Here is a table of points, one per row:
[  0  58  11  -4  44 -24  -5  26 -20  -7   9  -2  20   2   2   6  14   4 -48  -9 -34  17  11   0 -44  39  70 -15  50 -58  43   5  38 -28   7  78  28 -11  48   4 -19   4   0 -19]
[ 34  18   3  76  27 -57  21  68  16  44 -23 -11  29 -55   3 -16  -5 -40 -51  29  16  26   2 -22  22 -94 -52 -32  -6  15  57  -3 -26  19  35 -34  18  18   4   9   6 122  -9 -22]
[ 32  10 -17  25  23  63  -1  -9 -64 -35  -1  -5  19 -22  56   6 -59 -17  52   8  55 -68  21 -59 -26  39  17  26 -23  16   8  31   7  11 -19 -40 -14  13  62 -77  14  40 -42  11]
[ -8  -5 -30 -25 -11 -41 -21  48  -5 -75   1  26  34 -28 -11 -23 -37  -1 -23 -21 -20   2  -7  20  -5  24 -29  12 -42  -4 -20  -3 -11  16  40 -12 -32  61  31  -9  17 -94  43  12]
[-32  38 -20 -59  -2 -17  -8 -58 -17 -21 -23 -17 -35  -5  10  -5  33  22  -2   2  39 -11  17  28  -4 -17  14 -36 -59  38  -8  57 -15 -15  25 -10  26 -14  -4  15 -49  -5  29 -69]
[ 21   8 -27 -26  13 -29 -18  11 -36 -23 -28 -17 -55  71   0 -17   4  -7  20  -9 -62   6  -4 -17  -7  16 -24  36  67  43  -2  17  14  46  29 -23  44  -8  21  10 -28  -9 -45  38]
[-61   9  40  90  41   9   5 -16  -9 -21  40 -61  48 -18 -28  42  -8 -12  31 -14 -24 -22 -11  75 -39  -3 -27  -9  38   7   5  12 -47 -28 -25   4 -24 -14  34 -15 -39 -22 -12  41]
[-30 -50 -10  33 -29  26  -2 -21 -42 -18   6  19   4  -8   8  -7  32  51  54  -7  64  37  -4 -18  19  11 -35 -27  58 -20  47  -7  21  21  35  79  40   9  12  20   5  23 -32  23]
[ 59 -14 115 -19 -27  28 -31  -2 -18   6 -94  -9 -17 -11 -70  12   2  -4 -10 -30 -50   8  22   1 -11 -47   3 -42 -52  -6   4  23  30  38  27 -26  -2  80  -5 -37  45 -20 -66 -34]
[ 15   1   0 -47 -27 -68  53 -13  -4  78  -7 -16  31  -7  -9  28  31  -6  14  16  16  25 -34 -30  -9  14 -61 -42   1 -27 -11  -8   4  -5  58   8 -37  10  36 -22 -14 -22   3   8]
[ -48    9  -14  -31   41  -46   18  -45   12   61   32    2  -15  -11  -13  -28 -103   43  -13    6  -17   17   17   13   27    7  -40   -4   -7  -39   29  -26  -11   13  -72    1   69  -20  -92  -35  -28  -55  -23  -33]
[ 17 -19 -30 -16  12  67 -24   9  13 -39  38 -43 -52  13  28  11 -15  17  -2  17  -9 100 -19  64  14  13 -40 -18  43 -25 -19  -3  21 -24  23 -12 -38  19 -24  -3  27   9 -23 -29]
[ 15 -72 -24   6   1  -9  -3  49  14  33 -25 -44  18  18  12  23  61  15  18  10   2   1 -17  13 -20  37   7 -12 -98  -3  42 -27  -4  15 -70 -38  23   0  24  42  25 -61  64   3]
[ -30   30  -13  -22  -15   10  -15    8  -13   22   -7   -2   28    3   58   -2  -11  -29   18  -16   40  -49  -34   29   41  -30   15   43  -16  -41 -124  -78   24   21  -42   20   12   25   12   -6  -31   23  -24   -8]
[ -4  20   2 -32  34   4 -17  19  -6   9   2  -3  22  31  -6  24  -4   0 -17 -57  37 -35  50 -14   8   2  21  -9  26  18 -28  -8 -61  35 -17  29 -13   7 -14  38 112   2  -1  -2]
[ 46  40 -36  14  -3  19 -47 -30  45  -6  -9  32   5 -31 -42  30 -45   1  43 -22  23  23  33 -49 -19   1  -6 -17  34  16  -7 -10  16 -50 -29 -17  15  40   5  46 -51  -2   8  34]
[-36   4   9 -21 -15  49  -4  -7  12  41  14  18  34  29  10  12  -8  -4 -14  18 -24 -13  21   3  -1  -2  10  12  44  23 -38  17   6  47  17  12  55  57  22 -27 -19  -6 127 -47]
[  13   12  -30   38    7   54  -14    6  -13   47   32   -8   17   -9  -56  -21   29    0   46   13  -30  -25   -5  -44   20    1   25  -20 -101   12  -26  -34   11   -9   68    4  -40  -61  -17   10  -12  -17   24   -4]
[ 15  -7  31 -12   3 -36  29   6  27 -48  39  -2  24  36  43  26 -21  28  52  -3  -7 -22  -7 -16 -20 -98   2  21 -47 -23 -26 -24  -2  -8  19 -15  27 -24  -8  13  43   1  21  13]
[ 46  18   3   7 -60  -6  -3  28 -21 -11 -61  24  21 -22   3 -35 -27  28  56 -27 -21  38   1  26  16  15  24  -3  43  21  34 -33 -52 -12  -3  17 -53 -62  57  32 -15   9  32 -26]
[ 52 -31 -32  45 -18 -30  -5 -48  15  20   2  13 -35  12  68 -26 -45 -13 -36   0  -4 -80  36 -19   6  36 -38  -7  -9  11 -41  29  10 -24  12  16  65 -36 -33 -10  87 -41 -29  24]
[-69 -56  43 -70   2  35 -17  -8  27 -26 -11  18 -19 -55   9  -4   1 -66 -32   8  56  15  -8   1 -10 -20  48 -56  49   7   4 -42 -14 -31 -13   8  30 -89 -30 -17 -75 -97 -54   6]
[-16 -34   1  -8  11  11 -17   5 -11  46 -19  65  18  39 -35  17 -43 -35  -9  28  -6  64 -29  21 -13  11  -6  80 -32  27 -25  69 -24 -26   5  30  -5  -9  10  -3  34  22   9   1]
[  26   16    1   49   20   39  -14  -16  -35  -32   -2  -35 -107  -30   17  -31    2   -1  -58  -12  -22  -40  -13  -10   41  -44  -60   32   27  -41   45   40  -27  -29  -63   37  -19   25   17   -4  -29  -46   88   52]
[ -7  38 -26  64  -7  22  69  -8   0  25  19   6 -13  -4 -26  -2  54  27 -15  -3  -4  -1  18  18   0  -7 119   0  46 -10 -18  36 -28  10  18 -31  10  20  31  12   4 -38 -13 -11]
[-51 -16  13 -30 -31 -19   0 -25   9  -6  20 -83  33 -41 -37 -23  -7  -5 -48  24 -31  11  20 -27  27 -35  19 -37  78 -21 -10  51  48  -3 -31 -67 -20 -34  42  44  24  40 -25  14]
[ 15 -15 -14  27  14  15  -1 -46  77 -11 -45  39 -11  10  -4 -26  16   5  -3  74 -29 -80 -38   0 -17  -5   8  20 -14   3  16 -26   4  61 -14  36 -42  18  -8   1  32 -48 -37 -64]
[-13  34 -14  19  21   7  18 -28  18  -4 -19 -51  26  -2  49 -22  11  27 -17  -7  -5 127 -20 -33 -38   8  14  10 -41  -5 -27 -11   0  40   1  -1   6  11 -57 -14  10  33  15  33]
[ 19 -10  42 -36   2  49  10  36  38  -5  32  63 -77 -55 -20  23  13  14 -13 -82  -3   2 -20  -4  27  15 -17   9 -58  -6 -14  37  17  32  39 -28  19 -61  45   2 -12  50 -31  15]
[-22 -19  36  -2  -2 -12  32  29   7   1   8  -4  53  34  -7 -19  25  36 -18 -22  14  11  53   0  29 -19 -17  58 -15  97 -27  25  36 -90 -73  -3 -23   6 -29   7 -59 -29 -36 -23]
[ 30 -12  14  67 -43 -53 -18  21 -13 -39 -13  -5 -69  21 -31  39   3  26 -25  26  25   4   8 -20 -11  48  19  10   2  -6 -63 -72  -9  12 -13  38   3 -31 -11   0 -20  57  12 -11]
[ 11  -4  27 -35 -15 -69 -10   3  -5  -4  36  71  26 -39  46  36  71 -17  21  89   4  13  33  35  13  10 -17  28  12  -5  16   4 -13  -5 -18 -38 -55  -4 -39   0  11 -12 -31  26]
[ -2   5 -48 -27 -22 -13  20  20  -9  -3  24 -12 -55 -27   4  14  -9 -39  46   8 -27 -21  21  18 -28 -41  18   8  34   9  34 -12   5   7 -21  47 -12   2 -91 -49  31  57   9   0]
[ 47 -47 -14 -32  18  18 -12 -35   9 -11 -10  25  32  41 -39 -22  81 -21 -10 -21  21 -14  -6  -9 -21  14   2 -11  -1 -29   0   3  -2 -22  -1 -15   4  18  14 -27  -9 100   6  39]
[ 10  29  -8   9 -37   2  37   0  23   4  64 -29  17  52  30   2 -37 -41 -18 -12   2  -9 -26   1  24  -5   8 -30 -77  -5  89  14  24  47   3  33 -53 -24   6   5 -33 -11  -4  18]
[ 22 -12  38 -46  34 -19  -2  16  -6  19  19  18   6  25 -38 -43 -14  36   9  33  19 -54 -64  21 -12  56  20   4  38  12  11   3  13 -11  24   2   4  48 -39  97  12  -5  24  -2]
[-117   24  -20   29   -1   22   -5    4  -13  -11  -39   22   -4   42   18   23   17  -22    1  -37   -3  -31  -19    4   22   48  -14   20    8   -1   50  -48   -1  -72   40  -87  -15   16  -31  -51    2   46   19   -6]
These points spread out most along one direction. Where along it does each point below lie, from 0 to 99? 50 is the average, and the first point above lies past it. One standard deviation of the points above along it is 16.
[ 30 -12  14  67 -43 -53 -18  21 -13 -39 -13  -5 -69  21 -31  39   3  26 -25  26  25   4   8 -20 -11  48  19  10   2  -6 -63 -72  -9  12 -13  38   3 -31 -11   0 -20  57  12 -11] 42
[ 10  29  -8   9 -37   2  37   0  23   4  64 -29  17  52  30   2 -37 -41 -18 -12   2  -9 -26   1  24  -5   8 -30 -77  -5  89  14  24  47   3  33 -53 -24   6   5 -33 -11  -4  18] 46
[ -8  -5 -30 -25 -11 -41 -21  48  -5 -75   1  26  34 -28 -11 -23 -37  -1 -23 -21 -20   2  -7  20  -5  24 -29  12 -42  -4 -20  -3 -11  16  40 -12 -32  61  31  -9  17 -94  43  12] 48
[ 46  18   3   7 -60  -6  -3  28 -21 -11 -61  24  21 -22   3 -35 -27  28  56 -27 -21  38   1  26  16  15  24  -3  43  21  34 -33 -52 -12  -3  17 -53 -62  57  32 -15   9  32 -26] 44
[-36   4   9 -21 -15  49  -4  -7  12  41  14  18  34  29  10  12  -8  -4 -14  18 -24 -13  21   3  -1  -2  10  12  44  23 -38  17   6  47  17  12  55  57  22 -27 -19  -6 127 -47] 53
[ -7  38 -26  64  -7  22  69  -8   0  25  19   6 -13  -4 -26  -2  54  27 -15  -3  -4  -1  18  18   0  -7 119   0  46 -10 -18  36 -28  10  18 -31  10  20  31  12   4 -38 -13 -11] 51
[ 22 -12  38 -46  34 -19  -2  16  -6  19  19  18   6  25 -38 -43 -14  36   9  33  19 -54 -64  21 -12  56  20   4  38  12  11   3  13 -11  24   2   4  48 -39  97  12  -5  24  -2] 52
[ 15  -7  31 -12   3 -36  29   6  27 -48  39  -2  24  36  43  26 -21  28  52  -3  -7 -22  -7 -16 -20 -98   2  21 -47 -23 -26 -24  -2  -8  19 -15  27 -24  -8  13  43   1  21  13] 41
[ 52 -31 -32  45 -18 -30  -5 -48  15  20   2  13 -35  12  68 -26 -45 -13 -36   0  -4 -80  36 -19   6  36 -38  -7  -9  11 -41  29  10 -24  12  16  65 -36 -33 -10  87 -41 -29  24] 53
[-32  38 -20 -59  -2 -17  -8 -58 -17 -21 -23 -17 -35  -5  10  -5  33  22  -2   2  39 -11  17  28  -4 -17  14 -36 -59  38  -8  57 -15 -15  25 -10  26 -14  -4  15 -49  -5  29 -69] 59
[ 15 -72 -24   6   1  -9  -3  49  14  33 -25 -44  18  18  12  23  61  15  18  10   2   1 -17  13 -20  37   7 -12 -98  -3  42 -27  -4  15 -70 -38  23   0  24  42  25 -61  64   3] 42
[ 15 -15 -14  27  14  15  -1 -46  77 -11 -45  39 -11  10  -4 -26  16   5  -3  74 -29 -80 -38   0 -17  -5   8  20 -14   3  16 -26   4  61 -14  36 -42  18  -8   1  32 -48 -37 -64] 47
